rotation ticks, each row followed by its count of ticks:
The counts run from 0 to 313.
[ 14.8  30.5 -12.4 -51.6  -3.3  -1.3  16.5  -8.5 -20.5 -27.8   5.8  -2.6
  -3.5  -8.7   3.5  29.8 -53.9   4.6 -17.0   5.2  24.5  -3.5 -36.2 -32.1
  17.3  -3.6  -2.9   2.0  21.6  25.2  24.8  12.0  31.1   7.2 -40.0  44.6
   2.2  -7.5 -21.4  13.5   5.5 -23.1   5.2   1.4  -6.7 -23.7  11.1 -11.5
  19.3 -12.0  -6.2 -33.7 -28.8   8.7  -3.9  -0.4 -14.6   6.7  37.2  -4.2
  11.0   8.2]	146
[  2.2  27.4  16.4 -20.0 -29.8  16.8   7.7 -16.1  36.3   6.3   1.0 -25.0
 -13.0  13.9   1.4 -12.4   4.3   8.5 -13.7  16.0 -26.4  26.8 -31.7  -6.0
 -24.9  -5.4  35.8   9.1  28.2  20.0  19.6 -39.1  18.4  24.8 -23.9  -9.2
   4.9 -23.9 -12.3   4.6 -34.0   3.3  19.1 -31.9 -22.5   6.8 -15.8 -21.6
   7.5  24.0 -16.7 -35.4 -28.1 -16.2 -14.5  12.7 -14.1  -4.4  16.3  -5.6
  27.1  -6.2]	6
[-61.5  19.5 -12.3  14.0  31.3 -20.2  -3.0  11.6   9.9 -13.0   0.8 -12.3
  11.9 -19.6 -10.0  -5.0 -18.6  28.5  14.5 -21.6  33.1  14.7 -22.5   2.7
  24.8  43.9 -22.5  23.1  13.9 -14.6 -11.8  -6.5  22.4  -4.3  -6.3  -8.4
 -25.9  23.4   1.4  -3.4  -2.1   9.8 -11.8 -42.4 -14.7  22.4  14.2   8.3
 -17.3  -1.5 -16.2 -13.8  40.8  32.5  34.0   2.5   3.1   3.6   2.1   1.7
 -43.5  19.0]	94
[-21.8  30.4  -7.7   8.9  -8.1  -6.5   5.9   7.7  -0.8  -8.1   7.3 -14.8
  20.9  14.2   3.7  -2.9 -35.0  46.3   7.0  -1.6  29.1  -1.5 -14.1   8.0
  43.9  27.8  -9.0  56.2  28.9   0.0 -27.5 -11.5  31.5  -6.9 -17.9 -14.4
 -42.6  17.7 -36.1 -12.8   9.2   5.9   3.5   6.7 -32.1  18.9 -15.6  -0.3
   5.6   1.7  -2.5 -31.7   4.9   9.0  38.3   2.2   6.3   5.4  -7.9 -20.0
  -0.9  13.9]	111
[-17.0  22.7  34.7 -36.2  -4.8 -15.0  16.1   2.3  23.6  -5.4 -20.8   6.1
 -35.5 -13.8 -12.6  -5.5 -10.0 -17.1  21.2   0.5  28.1  -5.7 -31.0 -22.3
 -22.3  16.2 -20.8   4.6  15.3  24.8  14.9  10.4  30.7  -0.2 -18.6  32.1
 -10.2  11.4 -19.9  22.9 -36.9   1.7  37.6 -15.6  19.1   8.0  25.1 -17.8
  -3.4   0.4 -19.7 -31.8   9.5  21.7  29.2 -17.9 -19.4 -25.2 -21.3   4.1
 -10.1   4.4]	158
[-19.0  13.5   2.5 -28.1   6.4  17.9  -7.7  -0.4  41.8  -6.4 -14.6  -0.2
 -14.8  -2.3 -15.7 -23.9   8.3 -14.4  18.1  -3.5 -17.6  30.3 -20.4 -14.5
 -61.0   9.4  35.5   7.8  36.3   7.5  12.0 -39.7  15.2   0.5   1.5 -11.9
  15.3  12.4 -11.9   7.6 -48.1   4.6  24.7 -50.2  10.5  -8.2   7.7  -2.6
 -15.4   2.0 -45.8   0.4  -5.4 -16.6   0.7   7.7 -12.3 -15.8  -8.5   3.2
   7.6 -15.4]	3
[-10.8   5.9  45.7 -56.8  20.0  -2.6  19.9  -9.3  18.7   2.2 -23.4  -8.0
 -23.8  32.3   0.4  -7.2   0.6   1.5   0.5   5.1 -11.0 -36.9 -11.7  20.9
  -8.8  12.4  17.4  32.7  16.7  35.4  18.0 -12.0  28.5  27.9 -24.1   9.2
 -27.1  11.4 -40.5   8.2  -9.3  13.6  16.3  -1.7  38.6  44.4  11.3  12.3
 -15.0  20.7 -24.7 -30.2  -6.8  11.3  30.2 -29.1  -6.7  -8.2  -1.3  -6.9
   4.6   4.7]	175
[-16.4  23.3 -42.4   8.2 -16.3 -22.1   2.8   2.8 -16.8 -20.5  18.7  10.3
   6.8 -28.3   6.1  26.3 -20.1  18.3  -9.4 -36.2  15.7  27.4 -15.5 -10.9
  13.6  11.3  19.2  -4.6   7.3  -2.9   5.5 -10.6  -6.3   7.8 -45.3  -9.6
  -8.1  -7.6  -7.2  12.1   6.4 -11.7 -13.5 -51.3 -11.4  -8.0  35.0 -39.8
  40.8  35.6 -14.4   8.6  16.2  10.1 -19.0   1.2 -12.9  35.5  25.5 -13.4
   7.6  12.5]	68
[ -9.4  37.2   7.8 -31.2  14.6 -13.1 -17.6  -7.1 -20.4   4.2  29.4 -32.4
 -10.2  38.7   5.1 -31.8  -9.8  13.8   6.5 -12.3 -23.8  -8.6  -8.3 -11.6
 -15.3  -2.2  39.2  41.8  33.6   5.3  26.6 -16.6 -10.4  15.8   5.3  15.2
  29.7  27.3  16.4  -0.6 -37.7 -16.3 -11.0 -21.3   7.4  28.3   3.2  -7.9
 -13.5  14.4 -44.8   7.8 -19.0  21.9   1.1   5.2  -5.3  12.2   7.0   9.4
 -12.8  28.4]	12
[ 23.0  28.8  10.2 -23.5  -7.1   8.1  19.1   9.3   1.5 -35.2   9.0   8.5
  27.2  11.0  20.8  12.1 -46.5  47.6   4.7   5.1  26.9 -19.9 -20.7 -16.8
  34.0   5.7 -12.8  41.0  31.4  -0.3  -8.6 -20.2  19.8   1.6 -25.8  29.2
 -35.6  -7.3 -45.6 -13.2   9.8   8.9   9.5   2.5 -20.0  10.6  -7.9  -0.6
  16.4 -11.9 -16.8 -44.7  -8.8  -8.1  -5.9   3.9 -15.8  14.9  -3.9 -17.4
   1.6   2.3]	129
[-30.4  15.9 -37.9  24.6  15.2   7.7  -4.1   0.4  36.6 -18.1   9.4 -16.1
  38.0  10.9  11.2 -18.1 -15.5  27.4   9.4  -3.5  24.6  36.5 -42.7  -3.9
  14.9  19.3   1.1  33.0  18.5   0.8 -18.5  -4.1  31.2 -13.9 -14.6  16.5
  -6.5  17.3 -25.1 -27.0   7.8  17.0 -10.3   8.2 -31.8   5.5  -9.6 -18.8
  -2.1   8.0 -26.6 -32.0  13.5   7.5  21.7  -1.9   7.8 -28.1   1.4 -20.8
 -38.9  18.9]	107
[-12.7   9.1  -2.9  16.4 -12.2 -30.5  -2.4  30.1 -18.0 -22.2  12.0  23.5
  -4.2  -8.7   8.8  13.3  -5.5  24.8  -7.8 -36.8  -5.6  -5.4  -7.6  -0.2
   8.3   6.6  38.0  16.7  -3.1  -2.9  26.8 -16.4 -20.9   7.2  -4.8  -7.1
 -47.2  -3.5   7.0  12.3  -9.2  -2.2 -14.4 -49.5  23.2  19.5  44.3 -51.3
  14.9  30.7 -27.7  10.9  29.3  24.0  -1.6 -11.7 -25.1  30.7   3.4  -3.9
  -8.4 -12.0]	54
[ -7.1   6.8  20.3   0.3   6.0 -14.6  -4.7  44.7 -24.4 -10.0   2.6  11.9
 -14.3   3.6  -9.1  -5.1 -56.0  22.0  24.9 -31.2  36.3 -17.3 -26.4  -1.3
  -8.4  31.4   6.6  19.0  39.1  10.5  -4.1  24.6  22.2  26.5   7.7   8.8
 -24.6  33.3 -12.8   3.2 -22.0 -11.9  -0.5 -10.5  25.0  -1.0  17.3 -23.4
  14.0 -27.3 -28.7   3.1  -3.9  40.6  12.9   7.2  10.4   9.2 -12.5  -9.7
 -38.6   9.2]	313
[-19.7  20.6 -11.7  27.8  -7.9   9.6 -10.6  33.3   9.2 -18.9  21.4 -17.4
  22.9 -11.7  -1.8 -11.6 -34.2   9.8 -16.8  -0.9   3.4  34.0 -44.7 -22.5
  17.3  18.7  11.2  16.7  10.1  -9.2  13.9  -7.8  49.0   3.8 -10.4   9.5
 -15.5  -4.3 -15.2   5.0 -22.1 -14.8 -26.5 -10.5 -27.2 -41.7 -16.3 -30.8
  10.6  -2.7   1.2 -28.1   1.9  12.4  15.0  18.9   8.6  -5.7  22.7   9.0
 -38.0  -3.8]	305
[-25.2  25.1   4.8  -3.7 -27.9   9.8   8.4  30.8  20.3 -26.9 -28.8   8.0
  10.1 -23.5   6.5  11.1  -6.5  13.4 -43.0 -39.0  38.0  31.5 -24.7   9.8
 -28.1  33.7   5.1  -1.1   2.7  -2.1  -2.4 -15.6   9.6   3.1 -40.0 -46.1
 -12.1  -3.3 -11.4  10.3  -5.5  -1.9  -6.1 -40.7  -9.6 -19.6  10.4  -3.0
  -2.0 -21.0   2.3 -24.6  -9.7 -14.6 -12.2  28.4 -16.6  47.3  -0.3  11.6
 -12.2   7.0]	278
[-17.6  20.3 -43.2  -1.8   5.2 -17.3 -10.6   1.9   0.9 -25.7  10.8  13.7
  17.2 -23.7   7.2  16.4 -14.2  14.6  11.5 -42.5   6.5  29.8 -13.9  -8.4
   4.6  14.2   4.8   9.5  27.2 -13.4 -16.1 -30.1 -16.9   4.3 -34.0  -6.0
  -4.6  -1.3  -5.7   4.4  -0.6  -5.1   7.5 -53.5 -23.5   5.3  49.6 -40.1
  30.6  45.8 -31.4  16.2  31.1  11.7 -17.5   6.6 -11.0  18.0   2.2 -10.4
  10.6  15.2]	67
[ -1.9  21.1 -29.8 -27.5 -16.6   0.9   9.0 -28.3  44.2  14.2  -1.0  -4.3
 -16.5  -1.3 -28.4 -11.8   3.6   2.4 -19.2  15.2  -5.9  37.2 -28.6 -18.6
  -8.5 -13.8  35.9  24.8  20.9  30.6  37.9 -41.2  30.3  14.6 -19.5  -5.1
   9.8  26.0  -9.6  18.3  16.4  -3.7  -3.0  19.6   9.1 -17.0 -27.9   3.6
   9.2  10.8  -9.0 -21.2 -38.3 -23.3  21.7 -10.6   0.9 -23.2  15.7  -7.9
  26.3 -13.0]	183
[-14.9  23.2  40.8 -25.2  -5.1   0.7  30.7   8.2  31.4  -3.3 -20.2   5.3
 -26.7 -18.1 -31.4   0.8 -10.2   2.2   3.2  10.4  13.6 -13.0 -33.1 -26.2
  -0.4  19.8 -11.8  10.7  -8.1  27.2  25.8 -17.7  50.1  18.9 -12.4  16.1
 -45.0 -15.3 -29.4   4.5  -5.1  21.6  25.1   9.9 -13.5  -1.7 -23.8  -9.6
 -32.1   8.6 -15.8 -47.0 -10.3  -3.1  27.5 -17.7 -24.0  -8.3   1.6   3.7
   0.8  -9.6]	156
[-20.1  12.3  -5.8  -8.7  -0.2  14.8   4.1  12.2  29.3 -18.6  -9.5  17.9
  10.9  -0.3  21.4   0.3 -18.3  42.4  -8.5 -34.2  30.3  22.5 -31.3  10.1
 -45.7  25.3  11.0   6.5  39.2  -0.6 -32.5 -12.9   3.7   4.3 -40.4 -27.5
  12.4 -14.7 -14.3 -19.0 -13.7  18.4  21.9 -35.2 -20.1  21.8  22.8 -13.3
  11.6  -6.0 -29.2 -21.9  -1.4  -6.6 -28.1  24.8 -20.2  11.8 -17.8 -24.5
 -10.0  24.5]	280
[  9.0  19.9  -2.1 -41.3   9.6   0.1   7.7 -15.7  13.2 -20.0 -10.1 -12.3
   5.8   1.1  18.1  12.3 -36.4  -3.2  22.1  -1.6  25.9   3.4 -37.2 -31.9
   4.4  16.3 -29.8  10.4  37.3  21.9   2.2  10.0  15.9  -7.1 -32.4  49.1
   4.1   2.3 -39.6   1.7 -28.5  -6.5  41.9 -19.1 -11.4   6.9  26.0 -13.5
  12.8  -8.3 -29.9 -28.1   7.7  12.1  -6.2  -1.9 -10.9 -24.1  -2.1 -15.7
  13.3   4.5]	144
[ -4.9  36.4  32.8   6.1 -23.6 -16.6  15.8  35.0 -27.4  -3.6  12.9 -10.3
  -7.8   0.0  -9.5   3.1 -48.5  24.0 -15.4  -5.8  25.9 -15.8 -24.5  -6.8
  22.9  27.0   2.4  33.8  17.5  10.6  13.4  15.2  43.4  15.0 -13.4  -7.0
 -51.6  13.7 -13.7  15.4  -2.9 -19.5  -7.0  -2.9 -19.2   0.8  -9.8 -29.0
  19.0 -22.3   8.9 -36.8 -13.0  28.1  13.0  15.5  -0.2  25.9   4.0  -2.7
 -14.1   7.9]	310
[-37.9  19.5  -8.7   5.7  34.4   6.2  -8.9  21.0   8.8 -17.9   2.5  -8.1
  20.3   4.1 -10.0  -4.4  10.1  21.1  -3.6 -42.1   6.9 -15.3 -13.0  18.9
   4.4  29.7  15.4  18.3 -10.7   9.4 -10.6 -19.1   9.1   3.0 -24.2  -7.9
 -22.3  10.5  -3.8 -27.7  18.0  27.5 -24.6  -5.6  -7.4  34.4   3.8 -11.8
 -37.3  11.8 -51.9  23.6  36.8  11.2   5.7 -11.2 -19.1  18.6   8.7  14.6
 -26.8  41.2]	75
[-46.8  19.7 -19.9  24.9  15.6  -6.7  -0.9   7.7   6.5 -17.2  10.1 -30.3
  21.3 -18.2 -12.5   1.0 -19.1  40.6 -22.6 -21.8  14.8  15.0 -32.0  11.2
  45.7  33.5  -5.1  14.0 -11.4  -2.0   2.1 -15.0  32.8  13.1 -24.5 -12.4
 -32.7   5.3  -8.9 -15.9  27.2  17.4 -38.7  -2.2 -29.5  -4.9 -25.4   8.4
 -28.9  18.3  -0.6 -23.9  10.7  13.5  21.7   7.0   7.3  20.3  27.7  12.9
 -42.4  24.1]	92
[-25.9  25.2 -23.2   0.7  -2.4  10.5  21.1  -9.7  19.2  -6.6   5.3  -3.5
   7.8 -11.5  -5.9   7.6 -21.0  42.1   2.7 -33.1  26.6   9.9 -29.1  22.6
 -25.4  15.0  20.3  -6.1  27.3  11.9 -48.0  -6.1  18.1   8.0 -49.4 -20.8
  13.0  -9.0  -8.3 -21.6  24.7  10.3  16.3  -7.3 -30.1  17.8  27.6 -25.4
  27.7  22.4 -23.3  -6.4   2.4   0.7 -18.9  -6.9  -6.7   2.1   4.7 -24.9
  -1.6  29.8]	84
[ -8.3  -1.6 -28.0 -11.7  -4.5   7.8 -14.3  -7.7  29.9  -2.7 -14.2 -21.2
 -12.8  27.2   3.2   5.4   8.5  29.2   6.8 -64.6   2.7   7.3 -20.1  37.4
 -31.4  39.1  33.1  -3.6 -19.7  13.3  -0.6   7.9 -15.7   5.3   2.0  21.1
  -0.3   1.7 -13.4  -9.2  -2.7  -7.1   5.1  -5.7   4.5  42.4  23.0 -36.4
 -32.0  32.6 -53.3  17.2 -23.8 -12.4 -12.6 -12.7  -9.8 -15.3  -2.5  -8.5
 -13.2  12.3]	239
[-32.0  16.5   7.5  -4.7 -17.6 -16.0  13.2   1.7   6.2  -1.4   0.9  -7.4
 -44.5   5.7  -6.5   6.0   2.9  45.6  28.5 -37.0   5.2  -4.4  14.2  31.8
 -26.6  23.4  31.9  -4.4  -4.4   8.7  -0.3  -4.3  -6.1  -9.4  16.4  -8.3
 -27.1  15.0   9.9  10.4  -5.8  -9.3  22.1 -43.2  12.5  53.9  29.1 -45.2
  -3.4  22.5 -34.3   6.2  -3.5   0.2  -0.2 -16.2 -26.5   0.3 -11.3 -27.1
  -3.0  -2.5]	235
[-13.2 -22.0   4.5 -14.8  13.6  -0.9  17.5  15.7   5.6 -24.2 -17.6  19.2
   6.1   5.0   1.8   0.8 -45.9  56.2  35.1 -25.8  39.4 -11.4 -21.4   5.7
   6.1  25.6   5.5  19.2  36.9  11.9 -20.1  21.6   3.8  18.0  -1.1  -4.0
 -33.1  18.2 -33.9 -29.4  15.1  22.8  -0.2   0.9   7.9  15.7   2.1  17.5
  -4.2 -15.9 -37.2 -19.5  -4.5   2.8   5.5  -8.2  10.4  17.3 -16.3 -28.7
 -29.0   2.3]	116
[ -8.3  10.8  17.9 -34.3  -6.2 -31.5  13.5 -21.1  -3.5  -2.5  -5.0 -28.0
 -14.3  21.7  16.3  -4.9   1.1  28.4 -19.8   1.0 -10.7 -12.7 -20.4  -7.5
  30.3   0.3  36.4  23.7  13.8  31.6  56.7   1.3 -10.5  39.3 -11.0  11.2
 -27.5  13.3  -7.1  10.1  -5.0  -8.1 -15.2 -19.3  39.4  18.1 -17.0  30.9
 -25.4  24.3  -9.1 -26.1 -34.3   0.3   9.5 -18.0  -4.9  35.5  19.4   4.9
  12.7   2.7]	192
[-14.6  16.2  13.3 -26.4 -10.8 -40.5   5.5 -14.6 -10.9  -9.7   0.9 -15.6
 -14.0  18.1  22.1  -5.2  -5.9   0.2  -8.2  -4.6 -17.5  -6.0 -16.1 -13.4
  31.1 -12.8  29.6  23.4  18.3  16.4  58.5   3.7 -14.8  27.3  -9.9  16.4
 -17.3  21.4  -0.6  30.5 -27.6 -10.5 -12.5 -34.6  43.3  -1.2   8.4  15.9
  -2.0  36.8   1.8 -25.8 -21.3  15.1  27.6 -26.0   2.3  38.3  10.7  17.4
   7.8  -1.8]	191
[ -5.4  20.1 -30.6 -32.1 -16.0 -11.2  13.0 -23.5  42.0  -1.4  -4.7   6.6
 -21.3 -13.0 -32.9  -6.5   2.7  -7.5 -15.1   9.0   3.3  38.4 -30.7 -29.8
 -23.8 -11.4  31.9  14.0  15.5  28.0  43.7 -23.8  22.1   9.9 -16.2   7.5
  21.7  41.3   4.4  32.0  -0.6 -18.2 -12.1   2.5  39.4 -30.7  -5.7   4.7
  11.0  -2.0  -4.6 -16.8 -32.2 -11.9  15.7  -4.9   5.1 -12.5  11.9   8.0
   4.8 -11.7]	182
[ -3.3  17.3  17.0 -19.3  12.3  -6.9  -8.5  -7.7   3.2   5.4   8.4 -40.3
 -18.3   9.4 -33.9 -25.6  -4.7  41.7  -6.7  -7.7 -19.1 -15.7 -15.3  -7.4
  -1.1  27.7  41.3  30.2  14.4  13.9  38.2 -38.4   0.7  35.2  15.4  -7.2
  -0.4  13.1   3.1  -2.9  -3.6  -1.7 -25.0 -13.7  -1.7  11.7 -44.3  22.5
 -39.1  -0.7 -42.1  14.6 -32.8  -1.8   2.0  28.0  -1.1  20.3  20.9  13.0
  -0.7   3.4]	15
[-40.9  21.2   1.4  -1.5   9.0  17.9 -23.6  29.6  25.5 -24.7 -22.7  12.6
  17.1  -1.8   3.3 -16.0   4.9   0.6  -4.7 -40.4  30.1  22.5 -14.0  17.1
 -35.1  38.0  -5.1  28.5  12.5 -11.5 -18.8 -17.4   7.6 -25.6 -25.8 -33.0
 -16.2  17.2  -5.5  -3.6 -23.6  28.4   2.0 -43.7  -3.7  19.2  29.9  -4.8
 -33.3 -14.8 -31.2  -6.0  22.3  -4.0   2.4  17.0 -19.3  15.9 -17.6   8.9
 -22.7  22.6]	276
[ -5.1  17.8 -51.6  -0.7   4.5  -0.9 -26.4 -25.9  48.9   1.0  -1.5 -39.4
   7.2   1.0   4.4  15.1  14.4  35.1 -19.7 -34.6   5.3  35.3 -24.4  22.7
   5.5  39.4   5.4  22.6 -23.0   3.2  11.6 -37.3 -13.6   3.9 -14.4  14.4
   1.7  -1.1 -10.0  -2.3  16.7 -11.6 -20.6  -4.7 -23.5  31.2   1.6 -20.8
 -18.7  21.9 -37.7   3.3 -19.4 -13.8 -11.5  30.6  -5.6 -22.1  17.9 -15.6
   7.9   9.4]	243
[  1.1  24.2  25.2 -50.5 -21.6  -5.1  34.9  -7.9   9.9   4.3 -24.9  -9.8
 -33.9  -0.2 -16.7  12.0 -25.0  -4.6 -17.2  -7.4  27.5 -16.1 -38.6   0.2
 -14.7   9.7  -2.1   0.8   2.9  41.1  25.1  14.7  30.1  26.1 -44.2  23.2
  -5.5  -0.1 -31.5  22.1   3.8 -10.6  25.7  18.6  11.1   0.8   0.3 -11.2
   6.4  -1.7   4.4 -40.4 -39.1   2.2   9.4 -15.2 -15.6   0.6  18.4   3.1
   8.7  20.8]	160
[-25.7  19.1   6.8  -0.4  -6.1 -20.2   9.2  28.9 -24.9 -24.4   6.5   5.9
   9.7   0.3   6.3  -2.1 -54.2  30.0  16.3 -24.7  35.6  -2.7 -11.8  -3.4
  28.2  34.3 -12.7  37.4  34.6 -11.7  -4.1  20.5  12.0  -8.0  -3.8  -4.6
 -39.2  33.1 -16.9  12.4  -8.4 -14.2   1.4 -24.3  11.2  -4.4  21.6   5.7
  18.1  -7.7   2.5 -23.4   0.5  22.3  42.3   3.3   7.3  26.5 -20.1  -2.2
 -26.7   6.6]	113
